Rotation paths and how fast each direction turns (degrees per step)
Each turn is a multiple of 5 degrees from 10 to 175, or 0.
Each row of a path follows its step; steps can be skipped.
Path 1:
step 1: [-21  13  20  13  14  15  17   0   0  19  -2   8  25 -10  -6   4  13  30
  -7 -20   2  -1   9  16  -8  -4  18 -16  21   2 -43 -11   2  23 -12  34
  -4   9]
step 2: [ 16 -15  13   5   4  -6  12 -15   6  -3  -1   2 -17  31  22 -13  17  11
   1  12  21  23 -35  11   2   9 -16  19   5   7  21   5   6   7 -45  -6
  21  -6]
step 3: [ 21  22   3 -29  -8 -12 -15  14 -22  -6  15  -6   4 -16 -25 -21  26  -1
  -3 -19  20  -2  -5 -18 -16  28  -1  -9   1 -18   3  27  15 -13  20 -18
  -7   1]
step 5: [ -8 -15  25 -13  21  -3   0   8 -21   0 -27  11  22  16   3 -13  -1 -22
 -45   0 -10  -7 -13   8  -4  -4   8   4  33  -2   9 -19 -16   6 -16  20
 -10  16]
step 6: [  7 -10  -4 -13  -5   2 -27   4  15  -5  -5  24   2  23   1  -3   2 -32
   6  25  10  21   4  -7  -3  16 -16  -3 -45  17  33   8   9  -5  -1 -27
   8 -11]
step 10: [ -2   4 -22   0 -10  11  19 -10   7   2  12   2 -23 -12  -1   3  17  11
  28  -7 -10  35  16   5   2  14 -28 -18 -51  13 -17   1  15   2  10   6
 -10  -5]
step 11: [  4  21   7   7   6   0  24 -17  10   3   4   4   5 -12  -2 -10  26  17
   0 -26  -3 -19 -32  22   6 -20  13  14  34  -5 -14 -31   2  -2  20  19
   1  20]
step 12: [  0   7  37  11  -1 -30  -6  -6   6   4  19  -2 -18  35  -2   2  -7   4
   0   2  19  22  11   4  -1   2   3 -20  13  -9  17  -6   0   4 -36 -35
  22   9]
step 13: [-13   1  -9 -20 -11  -7 -24  12 -31  -6   7 -22   5 -17  -9 -25  13  12
  -6  -5   7  32  12   6 -25  24  -9  18   6 -12   5   7  -4  -5  22  19
  10 -37]
step 16: [-15  -5   5  -3   3  -3 -29  12  -4   3  -5 -14  13  11  -6  10  -9 -20
  15 -15  -1  14  36 -16 -18   4 -14  -5 -44  -2  24  15   7  15 -36   0
   9  11]
Directions:
[  5 -10  -2  -2  -3   9  -2   3  -3  -3  -6   0  -2 -10   2   1  11   2
  -4  -3  -1   7   7   5  -3  -8  11   4  11   2   3   2   5   1   5  -7
   3   5]
175
[  4  12  -7   6  -6   2   0  -1  -9   0  -4   7   1   8  14   7   2  -6
   2   3   0   3  -5   1  -2  -5   2  -1   8   0 -10   0  -8   1  -1   4
   3   7]
110
[  8 -10   1   1  -8  10  -2   7  -2   0 -13   6  -1  11   0  -6   1   0
  -4  -3   7 -11  -3  -6   4   3  -1  -7  -4  -2  -3   1   4   3   2   2
  -6  -1]
25
[  4  -3  -9   4   1   5   2  -1   6   8  -3   3   5  -5  -2   8 -13 -11
  -7   3  -4   2  -1  -9  -5   3   5   3  -5  -5   9  -2   1  -3   3   4
   1   7]
35
[ -4   4  -4  -2   2 -11   6  -6  -6  -2 -11   6   2  -3 -10   3   7   1
  -1  -2   4  -7  12  -5  -6   2  -1  -1   6  -2   3   1   0  -4  -7   3
  -9   6]
170
[  3  -6  -5  -5  -1  -5   3   3   2  -2  -5 -15  -2  -2   7  -2   6  -5
  -7 -12  -1  -1  -4  -1   4  -3  -9   9  -5   3  -1  -4  -6  -2  -6   8
   3   7]
125
Path 2:
step 2: [-15 -11   2 -32   7  -2  -2  11  11  18  19   9 -37 -21 -21   0  11  11
   4  21  -2  -4  30 -13  15   9  -8 -12   0  31 -13 -14  17   0  -6  30
 -30   1]
step 4: [-20  23  12   2  15  29 -32  16  15  -8  14 -19 -19 -21 -17  -8 -18   2
   9   6 -14  20  -4  23 -15  -8  -2  28 -28  27 -11  -5  -8   7  -8  -6
  16  18]
step 5: [  3  14   2 -10   0 -19  -4  -3   2  -2   3   0 -13 -13  10 -10  12   6
   1  10  32   3 -24 -22 -11  -8  -9   2   0   4 -33 -34 -45 -17   3 -41
 -14  -1]
step 6: [-26   3  -8 -44 -10   4  15   6   6  16  -7  -4 -23 -18 -19 -29  -4 -15
  30  21   4 -13   4   1   5   8 -10 -16 -11  16  -9 -22  20  27  17  11
 -19 -10]
step 11: [-28   5  -3 -32   8  21   9  34 -26   2  14  14 -10   3   0   4  22  -1
  16  -5  30  11  20  -6   4 -30 -24  -8   5  11  -4  -7  -6 -16  14  19
 -21  22]
step 12: [-10   9  -5  -6  15  19  14  24  19  41  -2  -5   6  13 -21  23   2 -11
  17   8 -20  17 -20 -10 -12  13  20  16  -7  22  -3  10 -20  17  26 -20
 -14  16]
step 13: [-22  28  -7  23  15  23  -3  -3   7  20   9  -6 -17 -25 -14 -22  24  -4
 -23   5  -2  13   0  15  21  14 -13   5 -14  10 -22 -13 -28 -24 -30   1
  -7   2]
step 14: [ -4 -15   0 -10  15 -44 -26   3  13   9   3 -13 -10 -10  -6 -34  11  -5
  27  11  30  -5  -1 -18  15  18  11   4  -2  34 -11   0 -22  -4  24 -13
   9  -6]
step 15: [-25 -14 -21 -21   7  13   0  17   4   1   3  30 -26 -24   1   6   4  -2
  20   3  27  11  29   0 -12 -19   3  11 -20   8 -19 -26   8   3   4  36
  -8  16]
step 16: [ 16  12   4 -23  19  18  -6  30 -25  22 -11   4 -10   7  -1  12  -5  -4
  19  12 -10  22 -13  13  -6  -6  26 -10  -5  18 -16  11 -21 -11  28 -33
 -18  30]
Directions:
[-14   5   3   6   6   2  -2  -2  -2  -1  -1  10  -4   4  -5   4  -2   1
  -7  -5   5   0  10  -4   3  -7  -7  -4  -8  -4  -4  -6   4   4 -13   2
  -2  -2]
170
[  3   3   2  -7   0  -7 -10   1   5   8 -10  -2  -4   9  -8  -1  -8  -5
   0  -6  -6   1   2  -7  -2   4   1  -2 -10   4  10  -2   5  -1   5  -7
   3  -2]
170
[ -3   9  -2 -15  -1 -10  -4  -4   5  -2   3   4   6  -5   4  -2  -2  -1
  -5 -10   5  -3   1   3   2   6   0   2   1  -7 -13  -1   1   3   6   2
   7   3]
80
[ -1  -3   6   3  -3  -2   2  -3  -1   1   8  -8  -4  -4  -2  -5  -2  -6
  -4   7  10  -1  -2  -4   4   7   4  -3   3  -3   2 -16  -2  -2  -5  -6
  10 -11]
85
[  6   0   0   1   2  -1  -5   1  10   7  -2   6  -2  -1   1   2   4   3
  -9   7 -12   2   1  -3 -10  -6   3   3  10  -2  -7 -12   4  -8  -4   5
   2   2]
135
[ 3 -4  1 -8 -1 -2 11 12 -7  4 11  1 -8  6 -6  6  1  1 -2 -4 -8  4  7  4
  7  1  6 -2  3 -9 -1 -2  2  5  2 -3  0  4]
80
Path 3:
step 0: [ 15  15 -24  10   6  -3 -15  24  -4   4  22  -9   0  -9  -2  -7   1 -49
   4   3  -7 -13  20  -9   0 -11   1   5  -4  11  15   2  -3   7   0  -1
  17  -6]
step 1: [-12 -28 -13  34  15 -16  -4 -11  -3  -9 -10   3  -5  -3   4   9   4  -7
  -8  21 -11  -4 -25   0 -17   9 -18   2   5  -3   8   0 -20  -9   1 -12
 -26 -17]
step 2: [  1 -30  -8  -5  13  11   5  34 -16  13  -2   6  -8   2   2  -8 -13   5
 -22   0  14  15  14   7  17  12   8  -7   2  -2  -4   2  32 -17   9   5
 -17   4]
step 3: [ -2   7 -16  -3  18  -7 -10 -20   6   9   7  -9  17  12   0   1   3 -18
 -15  20   9   2   2  10   8   0  19  -5  16  11  25  22  11  14 -26   4
  30  -3]
step 5: [ -6  -8  -1  23   0 -18 -11  17 -16  10 -23   7  -7   6  -5  -9   6  -7
 -17  -8 -17  30   2  17 -23  -3 -11 -11  11   3  -3  -7  30  11  16 -12
  -6   5]
step 12: [ 10 -11 -19  32  12   6  -4  -1  12  18   9 -22  -6  24  14   1   2  -7
  13  -6  12  -8  11  12 -11  -5 -14   5  20 -16  -7   7  -2 -14  15  24
   3  20]
step 13: [-11 -29 -14 -10  -6   2 -15  15  -9 -19  -4 -11  -6 -29   3 -10  13   2
   5  -3   3  -1   3   0 -20 -18   9 -19  22  -6   7  24  10  19  -3  -7
  -3 -22]
step 14: [ 12   4   5  -9  18 -39   3  -7 -21  27  -8  -5  10 -21 -23   7 -14 -11
  -4  10  14 -16 -17   9   1  -6  -1  -5  -1   4  -3   0  15 -18  -8  14
 -17  -5]
step 15: [ -4  -9  -7   7  13  -6 -19 -24   0   2  21 -15  -5  15   7 -23   7  -5
 -27  -3  20   4  21  -8 -18   4  15  23 -13  -7  -7  -1   4   1  12   1
  -8  25]
step 16: [ 14  -6 -16  10   3   5 -10   2  26   7 -14 -24   8  -1   5  12   7 -10
  -7 -12  -9 -12   9 -13  15  -7  -9 -18  21 -26   0   4  16  28   2 -10
 -12 -20]
Directions:
[  1   0   4  -2   1  -2   0 -12   2   2  -2  -8  -5  -6  -6   2   6   1
   7 -11   7  -8   2   2  -9  -5   7  -3   2  -9 -10   1   8   4   0   4
  -6   3]
10
[ -4   2   5  -1   8   0  -5   2   2  -4  -6  -6   7   4   3  -4   6  -5
  14  -4  -1  -2   6 -15   2   4   4   1   6   1   5   8  -5  -3  -5  -5
  -2  -9]
115
[ -2   5  -3  -5   5   1   1   9  -2   7  -4  -2   3  -6 -12   0  -1  -4
   3  -5  -3   0   3   1   7   3  -4  -6   2  11   0  -7  10  15  -4  -5
   2   1]
130
[  3   9  -4 -11   6  -4   4  -4   8   7   6  -2  -4   3  13  -1   6  -5
  -1   4  -4  -2   2   0  -3  -5   8   5   0  10   0  -9  -5   3   2  -1
  -6   3]
95
[  6   3   3  -3  -9  -1   3  -3  -4  -1  -5  -3   3   2   2   0  12  -7
  -7   0 -11  -6  10   3  -1   5 -13   7  -3  -1  -7   6   3  -1  -1  -6
   1   3]
65
[ -5  -2  -3   6   4   8   8   3   4  -3   2   4  -4   3  -2   5   8  -7
   2  -3   3   5   7   8   2  -1  -3   5   0 -11   2 -13  -1  -2  -9  -2
  -6  -9]
70
[ 18   2  -6  -1  -4   6   5   8   0   0   1  -5   6  -6   1   1  -3  -4
   8  -3   8  -3  -1  -3   6   1   2   2  -4  -3   4  -3   4 -12   9  -4
  -3   5]
175
